In the rows, zero is written as 128.
One turn moves each row of this set onto another row. After a few examples, where does it send each row asked below?
Q_534: [123 142 134 143 152 125 121 101 124 139 120 172 118 157 166 122 171]
Q_100: [125 143 135 142 152 125 119 103 127 140 119 175 121 152 162 112 171]
Q_964: [123 115 146 140 164 137 117  92 148 131 116 132 111 149 145 114 186]
Q_925: [127 145 135 142 151 127 121 102 128 138 116 171 122 155 166 112 169]
Q_317: [132 130 139 128 133 136 138 122 118 120 153 146 110 170 112  89 174]
Q_694: [122 142 135 143 153 124 119 102 126 140 121 175 118 154 162 118 172]
Q_811: [106 128 120 104 135 151 139 130 132 104 127 161  98 123 138 110 146]
Q_295: [137 136 134 129 135 145 145 116 114 114 145 123 113 188 135 107 167]
Q_132: [126 128 134 132 136 140 143 115 108 117 154 133 104 188 129 123 172]
Q_248: [121 114 147 140 164 136 116  93 148 133 118 136 110 147 141 114 188]
Q_79: [121 132 134 133 129 142 123 124 111 100 157 139  90 181 145 131 158]
Q_958: [102 127 116 107 136 154 143 125 126 102 125 151  94 136 151 132 145]
Q_541: [120 114 146 142 164 136 116  92 147 132 118 135 109 149 142 118 187]
Q_433: [126 145 133 142 152 127 121 101 126 137 117 168 121 157 169 117 169]
Q_287: [128 135 142 128 126 137 116 134 123 106 156 157 100 157 122  86 162]
Q_919: [122 125 137 132 135 134 138 120 111 121 159 148 102 177 114 111 176]
Q_224: [141 144 139 125 126 146 122 131 126  99 143 137 109 167 141  83 154]
Q_161: [116 128 140 132 128 134 118 130 114 106 165 158  88 166 125 116 165]
Q_95: [122 114 145 141 164 137 117  91 147 131 117 133 110 150 145 117 187]
Q_23: [100 124 119 106 136 150 140 128 127 104 130 161  92 128 140 126 148]
Q_231: [135 122 127 112 140 145 120 106 137 106 126 127 110 114 137 134 139]
Q_632: [129 118 130 113 139 141 116 109 136 109 133 138 107 108 128 132 143]
Q_555: [126 117 128 113 140 141 117 107 133 109 133 136 105 112 131 142 143]
Q_607: [123 115 146 140 164 137 116  93 149 132 116 134 111 148 142 112 187]
Q_203: [134 121 128 112 140 142 118 108 138 108 128 133 111 109 131 127 141]
Q_681: [129 119 126 113 140 144 119 105 133 107 130 129 107 115 137 143 141]
Q_693: [141 137 136 127 132 142 141 121 120 115 144 131 118 177 125  86 169]
Q_540: [137 142 133 128 129 149 126 125 118  97 143 125 103 182 155 111 152]
Q_71: [112 132 119 103 134 156 142 129 134 101 119 152 103 128 146 107 143]
Q_37: [111 132 116 104 136 157 144 125 130 100 119 145 101 135 155 121 142]

Q_79 goes to Q_540
Q_317 goes to Q_919
Now these:
Q_231 goes to Q_203
Q_100 goes to Q_694
Q_37 goes to Q_71
Q_248 goes to Q_541

One turn moves each row of this set onto another row. After a few examples, where does it send each row asked below?
Q_377: [153 134 132 137  98 124 128 116 125  99 117 122 103 146 129 122 130 135
 133 118 116 121 141 122 146 146 111 120]
Q_277: [ 88 137 132 109 148 130 129 116 121 126 132 123 112 125 122 123 135 108
 108 130 152 127 121 131 108 146 158 131]
Q_940: [145 143 117 123 100 116 133 110 124 103 129 129  89 127 125 117 147 125
 122 142 127 118 138 132 143 149  99 115]
Q_904: [153 144 127 118 140 140 140 129 132 120 135 135 120  94  83 139 140 115
 116 142 146 126 121 139 118 139 124 131]
Q_519: [120 133 136 135 180 127 135 112 145 140 121 122 137 122 149 132 125 130
 127 129 128 123 123 129 138 158 111 127]
Q_785: [ 97 110 132 140 130 125 135 117 114  95 127 153 117 116 142 131 124 141
 138 108 120 124 116 121 132 132 118 135]
Q_509: [ 89 112 131 134 131 140 126 130 102 113 128 138 119 120 137 116 119 134
 128 113 129 127 111 124 118 136 104 140]
Q_551: [163 138 138 132 137 132 141 123 142 106 127 141 127 102  88 153 132 126
 131 124 132 122 128 130 131 135 140 131]
Q_56: [157 133 139 120 110 135 123 119 121 129 114 119 103 155 126 101 111 123
 118 122 135 115 128 128 130 159 151 130]
Q_27: [131 134 129 120 136 136 133 124 138 143 134 175  99 107 126  88 127 119
 127 109 133 120 126 131 132 138 140 118]
Q_431: [148 141 123 107 113 124 131 113 122 133 128 128  87 136 123 100 131 114
 107 148 145 113 126 137 127 160 142 124]
Q_691: [127 132 152 110 112 130 143 116 128 112 134  89 119 132 131 156 130 126
 132 132 130 123 109 130 124 137 100 123]
Q_283: [130 140 107 112 110 126 143 129 140 107 132 143 133 133 153  80 136 117
 128 121 133 122 122 136 129 114 126 135]
Q_421: [137 140 130 113 114 121 138 125 131 116 142 161 126 143 100 105 130 127
 133 118 134 118 104 130 137 173  96 131]
Q_46: [140 140 130 116 113 116 141 120 134 109 142 165 124 141 101 111 133 130
 136 116 130 115 106 129 142 172 100 129]
Q_635: [141 128 133 126 137 139 125 126 151 124 135 126 141  80 116 145 120 132
 125 126 124 110 127 124 140 117 120 120]
Q_314: [137 130 136 127 133 135 132 124 139 139 130 175 103 112 128  92 122 123
 132 101 128 119 128 127 136 135 147 122]
Q_303: [107 129 133  99 114 120 125  99 142 101 141 143 147 148 113 104 136 117
 115 153 134 127 110 135 116 148 143 123]
Q_840: [113 125 141 107 111 118 126  95 148  93 138 146 151 154 117 113 131 125
 123 141 125 125 113 130 122 146 152 123]
Q_946: [134 131 137 124 135 143 128 130 136 146 130 168 107 115 127  85 120 121
 127 102 132 123 126 129 131 139 140 123]
Q_903: [136 133 133 124 120 131 125 116 140 126 127 101 146 141 159 167 130 125
 122 139 122 122 120 132 128 135 132 124]
Q_240: [133 137 111 116 108 126 142 129 140 105 129 142 136 137 154  82 131 120
 130 115 131 122 124 133 131 114 128 135]
Q_122: [119 135 131 132 180 123 137 111 147 140 125 123 134 117 148 132 129 128
 123 134 130 123 122 131 138 158 108 126]
Q_235: [120 134 134 134 179 121 138 108 148 136 124 126 135 119 150 135 129 131
 126 130 127 122 124 129 142 157 114 124]
Q_851: [159 136 140 129 138 153 132 139 130 123 123 123 136 113  84 137 120 122
 124 121 139 129 122 132 118 138 129 138]
Q_31: [123 120 126 143 136 152 138 127 153 137 134 153 144 153 115 124 130 127
 125 129 124 127 102 126 118 145 158 138]
Q_721: [114 126 114 134 139 150 143 125 149 145 144 156 134 139 112 117 142 119
 116 149 135 126  98 134 110 147 147 134]
Q_557: [132 139 109 115 108 121 144 125 142 103 132 146 134 132 155  84 136 119
 131 119 130 120 124 135 133 112 129 134]
Q_468: [136 130 126 119 138 142 124 129 147 133 139 125 138  75 114 139 124 128
 119 134 132 112 125 129 135 119 113 120]
Q_169: [160 135 132 119 109 111 135 103 133 113 122 139  92 139 129 117 127 125
 122 132 131 109 134 129 142 157 161 122]
Q_19: [140 139 134 116 111 122 137 125 132 112 138 160 129 147 101 109 126 131
 137 109 131 118 106 126 141 172 101 131]
Q_173: [110 127 141 104 112 131 120 106 141 103 136 136 156 161 115 102 125 121
 118 141 131 129 111 133 113 148 145 128]
Q_415: [ 86 117 119 128 134 123 136 117 108 105 136 155 108 104 139 123 135 131
 126 129 131 124 112 130 124 136 106 131]
Q_113: [123 135 147 107 113 125 146 112 129 112 137  93 113 125 130 157 136 123
 128 140 133 122 108 131 125 138  99 119]
Q_145: [131 139 123 117 121 119 129 109 141 124 135 110 134 127 157 167 144 122
 117 153 126 119 120 137 129 136 128 117]
Q_616: [127 133 151 111 112 124 146 110 132 105 135  94 115 129 132 162 134 126
 133 132 126 120 110 130 128 135 105 119]
Q_96: [ 98 134 136 117 144 112 136 103 134 107 130 137 111 124 127 142 137 118
 121 120 140 123 128 125 122 143 176 126]
Q_384: [100 129 145 122 145 135 125 120 124 118 121 119 125 141 127 131 119 118
 121 107 141 127 125 119 113 144 170 135]
Q_246: [143 139 124 126 101 138 123 128 112 118 120 110 101 143 122 102 132 124
 119 132 129 124 134 129 132 151  93 123]
Q_190: [121 124 117 140 136 135 148 113 159 128 142 167 132 136 115 133 145 126
 126 141 126 121 104 128 123 145 161 131]
Q_357: [128 137 123 116 122 134 123 119 133 137 132  97 140 135 155 155 137 118
 112 152 132 124 117 137 119 138 118 124]
Q_436: [139 128 134 126 137 149 120 133 147 133 134 119 144  85 115 136 115 131
 121 124 127 113 125 125 133 118 114 124]

Q_145 goes to Q_903
Q_519 goes to Q_122
Q_46 goes to Q_19
Now these:
Q_509 goes to Q_415
Q_721 goes to Q_190
Q_431 goes to Q_169
Q_635 goes to Q_436
Q_113 goes to Q_616
Q_27 goes to Q_314
Q_377 goes to Q_246
Q_851 goes to Q_904
Q_283 goes to Q_557
Q_277 goes to Q_96
Q_173 goes to Q_303

One turn moves each row of this set onto another row. After a few examples, where does it send each row asked below?
Q_968: [ 92 146 145 105 125 129 154 102 163 154 158 134 137 121 121 164 129 121
 116 114 107 158 125 158 105]
Q_784: [104 150 120 109 133 118 121 101 158 163 160 138 105 120 154 167 121 132
 137 122  98 188 144 140 112]
Q_633: [105 148 124  87 147 134 133 122 171 138 162 163 130 145 169 166 114 131
 141 121 144 159 156 149 122]
Q_473: [ 87 169 153 113 125 132 163 110 151 143 167 136 149  92 126 141 132 139
 107 124 136 141 126 156 112]
Q_226: [ 86 172 133 128 120 120 122 105 152 149 166 147  89  84 174 151 115 156
 130 143 126 184 138 139 116]
Q_542: [113 162 145  95 140 152 131 121 164 122 168 149 132 135 161 171 117 129
 137 118 153 126 137 152 128]
Q_185: [ 93 154 133 134 130 112 134  98 162 141 164 143  88  95 148 149 118 145
 142 156 120 186 127 147 111]
Q_559: [103 152 149 107 136 136 139 107 163 158 156 138 141 128 128 176 116 119
 116 103 117 160 132 144 103]
Q_390: [ 88 164 137 103 130 166 113 139 162 130 185 150  98 109 181 139 123 153
 151 128 132 166 148 156 130]
Q_546: [109 159 145 100 139 161 131 121 164 112 171 148 131 137 159 166 124 130
 131 117 154 134 141 156 132]
Q_198: [101 175 152  96 128 161 124 140 157 126 184 150 118 106 170 151 118 150
 140 119 151 128 128 146 133]
Q_410: [114 141 132 114 134 105 138 106 156 157 167 142 107 116 128 164 120 132
 135 128 113 183 122 138 106]
Q_735: [ 79 151 130  98 135 145 125 133 177 144 167 170 105 127 183 158 105 144
 146 130 135 178 154 152 113]
Q_877: [ 99 145 129 100 121 107 138 100 156 168 162 136 104 113 142 156 129 136
 130 125 100 184 131 152 112]
Q_299: [ 87 165 142 122 112 114 132  97 153 154 165 137  85  86 159 148 123 151
 130 148 121 178 128 160 109]
Q_728: [ 87 166 165 126 134 142 156 118 161 136 171 139 140  87 116 135 122 141
 122 131 135 148 115 146 111]
Q_558: [106 145 129  85 144 140 132 125 169 135 167 162 130 147 164 160 120 134
 133 114 148 168 157 149 127]
Q_707: [ 85 147 138 100 133 152 120 132 175 140 169 165 101 133 178 160 109 142
 141 123 139 186 154 157 114]
Q_455: [ 79 167 139 101 129 165 117 141 168 133 181 155 101 104 184 141 116 153
 154 131 128 157 142 150 128]
Q_441: [103 172 151 103 125 163 124 141 152 120 189 152 114 107 171 152 122 151
 132 119 159 139 132 150 131]
Q_727: [ 82 179 146 127 122 132 146  98 150 135 168 128 118  75 148 128 135 150
 127 150 130 149 133 163 121]
Q_186: [ 77 187 153 135 127 150 134 102 158 124 164 135 121  76 158 134 124 151
 126 144 133 148 134 147 128]
Q_768: [ 83 171 145 133 133 128 146 108 158 132 170 141 115  74 141 121 126 156
 135 155 133 167 128 144 123]
Q_825: [108 147 149 113 141 133 149 112 161 147 168 131 138 116 107 155 127 123
 131 117 111 155 117 145 110]
Q_234: [ 95 177 157 110 137 145 149 113 155 140 165 136 159  97 130 141 127 139
 111 113 136 138 132 139 124]

Q_299 goes to Q_877
Q_410 goes to Q_825
Now these:
Q_186 goes to Q_226
Q_735 goes to Q_633
Q_546 goes to Q_441

